128 stands for zero in the data rows.
Here are some points, one per row:
np.array([115, 201, 122, 49, 144, 127, 115, 143, 134, 179, 116, 143, 99, 146, 130, 107, 137, 113, 147, 105, 156, 145, 100, 156, 105, 93, 131, 132, 117, 146, 105, 133])
np.array([113, 168, 112, 110, 145, 143, 91, 137, 130, 188, 127, 76, 137, 154, 141, 110, 141, 107, 156, 102, 145, 151, 102, 136, 108, 105, 131, 130, 107, 141, 107, 127])
np.array([95, 135, 125, 157, 134, 128, 83, 125, 116, 164, 128, 28, 95, 169, 160, 153, 141, 118, 153, 133, 111, 129, 142, 134, 151, 146, 127, 138, 113, 88, 125, 97])
np.array([120, 144, 106, 150, 169, 130, 116, 134, 129, 156, 135, 44, 168, 137, 160, 125, 127, 128, 108, 104, 170, 128, 100, 124, 102, 106, 152, 113, 117, 179, 106, 122])
np.array([147, 90, 115, 157, 160, 101, 145, 125, 112, 142, 141, 128, 142, 134, 154, 102, 69, 158, 134, 103, 159, 129, 96, 121, 88, 102, 160, 123, 190, 184, 114, 136])
np.array([133, 175, 104, 67, 145, 140, 153, 121, 133, 154, 141, 185, 156, 128, 136, 106, 106, 138, 141, 98, 165, 139, 93, 119, 89, 81, 142, 130, 135, 182, 98, 113])
np.array([123, 66, 133, 237, 90, 95, 115, 117, 160, 147, 140, 117, 156, 116, 105, 142, 115, 135, 106, 123, 147, 168, 121, 125, 113, 135, 138, 132, 78, 129, 137, 113])
np.array([155, 89, 119, 167, 144, 107, 123, 60, 104, 92, 132, 137, 134, 119, 141, 135, 87, 186, 132, 136, 123, 103, 139, 85, 114, 154, 175, 135, 205, 117, 147, 142])
np.array([156, 214, 131, 137, 103, 116, 108, 58, 115, 124, 122, 169, 126, 132, 87, 114, 110, 175, 112, 127, 93, 124, 134, 100, 107, 140, 160, 159, 197, 84, 143, 135])
np.array([109, 82, 146, 122, 122, 115, 172, 143, 163, 78, 130, 213, 107, 114, 134, 128, 129, 137, 106, 152, 134, 102, 143, 158, 131, 131, 120, 109, 106, 129, 132, 114])
np.array([132, 124, 148, 112, 138, 140, 145, 143, 105, 78, 110, 164, 168, 104, 119, 153, 150, 116, 93, 107, 125, 124, 144, 126, 158, 105, 80, 117, 83, 166, 153, 203])
np.array([165, 196, 129, 142, 99, 124, 97, 62, 111, 121, 123, 144, 135, 122, 83, 124, 115, 164, 108, 136, 91, 119, 137, 89, 118, 149, 156, 167, 198, 72, 153, 144])
np.array([133, 91, 153, 155, 138, 141, 137, 151, 97, 90, 107, 151, 164, 114, 111, 144, 161, 116, 84, 108, 117, 115, 141, 149, 149, 108, 79, 108, 98, 167, 151, 198])
np.array([131, 110, 148, 154, 153, 141, 125, 138, 91, 83, 90, 139, 158, 128, 115, 149, 167, 121, 88, 104, 121, 109, 136, 148, 153, 109, 87, 111, 102, 171, 152, 206])
np.array([160, 210, 128, 155, 109, 110, 113, 72, 113, 114, 129, 119, 147, 120, 93, 133, 108, 165, 90, 145, 95, 119, 137, 78, 132, 145, 156, 161, 185, 76, 149, 143])
np.array([162, 68, 137, 113, 115, 151, 180, 192, 146, 96, 148, 201, 88, 90, 101, 88, 119, 97, 145, 159, 107, 125, 128, 158, 132, 143, 96, 113, 172, 145, 115, 71])
np.array([93, 133, 120, 143, 135, 136, 82, 129, 127, 179, 113, 60, 99, 170, 157, 139, 143, 127, 147, 119, 138, 137, 118, 153, 125, 133, 138, 126, 107, 101, 116, 116])
np.array([103, 151, 126, 108, 134, 154, 96, 139, 83, 146, 132, 40, 122, 180, 174, 159, 121, 122, 180, 128, 73, 148, 145, 128, 176, 131, 100, 146, 100, 87, 124, 104])
np.array([105, 194, 113, 65, 146, 146, 100, 140, 115, 183, 125, 115, 119, 160, 137, 115, 144, 111, 163, 103, 135, 146, 106, 147, 110, 101, 128, 135, 107, 135, 106, 127])
np.array([99, 124, 119, 155, 130, 122, 107, 123, 134, 138, 129, 27, 88, 159, 153, 155, 144, 120, 129, 160, 124, 110, 147, 113, 167, 168, 155, 133, 123, 66, 123, 89])
np.array([151, 1, 140, 179, 96, 135, 159, 165, 152, 122, 137, 180, 110, 91, 111, 108, 124, 98, 162, 145, 103, 144, 130, 146, 118, 147, 104, 114, 128, 145, 136, 102])
np.array([95, 156, 122, 133, 154, 99, 124, 118, 136, 154, 113, 99, 105, 152, 153, 130, 106, 140, 116, 119, 172, 135, 109, 158, 101, 100, 156, 119, 143, 158, 114, 130])
np.array([163, 213, 131, 115, 100, 125, 108, 67, 106, 116, 122, 159, 127, 123, 87, 127, 121, 166, 109, 139, 88, 116, 140, 89, 119, 146, 153, 167, 194, 67, 149, 145])
np.array([137, 60, 146, 134, 77, 128, 121, 137, 138, 122, 121, 202, 126, 89, 108, 135, 158, 117, 159, 122, 133, 145, 149, 122, 148, 135, 80, 129, 38, 134, 152, 172])
np.array([91, 171, 126, 81, 137, 151, 95, 130, 99, 161, 124, 73, 116, 180, 161, 157, 139, 109, 178, 117, 104, 146, 135, 140, 153, 127, 119, 141, 93, 97, 114, 92])
np.array([131, 92, 111, 86, 143, 166, 170, 173, 167, 77, 149, 123, 137, 80, 128, 104, 165, 88, 125, 172, 159, 87, 138, 112, 129, 160, 138, 100, 143, 130, 109, 95])
np.array([119, 121, 130, 99, 132, 75, 142, 133, 162, 174, 148, 105, 89, 140, 141, 120, 81, 139, 157, 129, 161, 149, 105, 136, 119, 116, 135, 134, 126, 136, 115, 112])
np.array([133, 97, 146, 174, 126, 137, 116, 114, 106, 87, 105, 146, 180, 113, 111, 151, 155, 133, 88, 104, 119, 122, 149, 114, 146, 120, 98, 127, 90, 145, 159, 214])
np.array([133, 169, 134, 109, 124, 119, 177, 125, 144, 59, 129, 160, 164, 114, 129, 157, 130, 140, 51, 147, 134, 98, 143, 100, 140, 139, 127, 110, 116, 131, 142, 140])
np.array([87, 182, 107, 71, 130, 142, 119, 88, 123, 169, 135, 147, 116, 165, 150, 134, 146, 115, 181, 113, 146, 139, 130, 131, 106, 124, 148, 128, 81, 107, 109, 96])
np.array([135, 30, 110, 123, 153, 144, 155, 167, 164, 108, 143, 86, 97, 89, 146, 91, 141, 92, 156, 173, 159, 91, 134, 124, 129, 175, 152, 101, 152, 128, 115, 90])
np.array([174, 44, 134, 149, 108, 162, 162, 200, 145, 116, 152, 164, 120, 82, 86, 80, 120, 100, 137, 159, 88, 137, 121, 150, 130, 146, 93, 119, 190, 141, 115, 62])
np.array([127, 120, 151, 115, 90, 75, 171, 156, 165, 108, 128, 184, 126, 108, 124, 150, 103, 133, 86, 135, 131, 145, 135, 153, 158, 107, 109, 118, 89, 142, 138, 143])
Along one direction, these points spread out more than along any other. Take the direction at right angles to it along which they spread out most. Go by this last direction. How many in every 100 of the points above lie lower along it than each point below? Answers are rounded to whole numbers. More than half of the points above lie lower than the first one.
np.array([155, 89, 119, 167, 144, 107, 123, 60, 104, 92, 132, 137, 134, 119, 141, 135, 87, 186, 132, 136, 123, 103, 139, 85, 114, 154, 175, 135, 205, 117, 147, 142]) -> 12
np.array([123, 66, 133, 237, 90, 95, 115, 117, 160, 147, 140, 117, 156, 116, 105, 142, 115, 135, 106, 123, 147, 168, 121, 125, 113, 135, 138, 132, 78, 129, 137, 113]) -> 39
np.array([120, 144, 106, 150, 169, 130, 116, 134, 129, 156, 135, 44, 168, 137, 160, 125, 127, 128, 108, 104, 170, 128, 100, 124, 102, 106, 152, 113, 117, 179, 106, 122]) -> 67
np.array([162, 68, 137, 113, 115, 151, 180, 192, 146, 96, 148, 201, 88, 90, 101, 88, 119, 97, 145, 159, 107, 125, 128, 158, 132, 143, 96, 113, 172, 145, 115, 71]) -> 64
np.array([93, 133, 120, 143, 135, 136, 82, 129, 127, 179, 113, 60, 99, 170, 157, 139, 143, 127, 147, 119, 138, 137, 118, 153, 125, 133, 138, 126, 107, 101, 116, 116]) -> 94
np.array([109, 82, 146, 122, 122, 115, 172, 143, 163, 78, 130, 213, 107, 114, 134, 128, 129, 137, 106, 152, 134, 102, 143, 158, 131, 131, 120, 109, 106, 129, 132, 114]) -> 42
np.array([133, 169, 134, 109, 124, 119, 177, 125, 144, 59, 129, 160, 164, 114, 129, 157, 130, 140, 51, 147, 134, 98, 143, 100, 140, 139, 127, 110, 116, 131, 142, 140]) -> 15
np.array([105, 194, 113, 65, 146, 146, 100, 140, 115, 183, 125, 115, 119, 160, 137, 115, 144, 111, 163, 103, 135, 146, 106, 147, 110, 101, 128, 135, 107, 135, 106, 127]) -> 70
np.array([131, 92, 111, 86, 143, 166, 170, 173, 167, 77, 149, 123, 137, 80, 128, 104, 165, 88, 125, 172, 159, 87, 138, 112, 129, 160, 138, 100, 143, 130, 109, 95]) -> 82
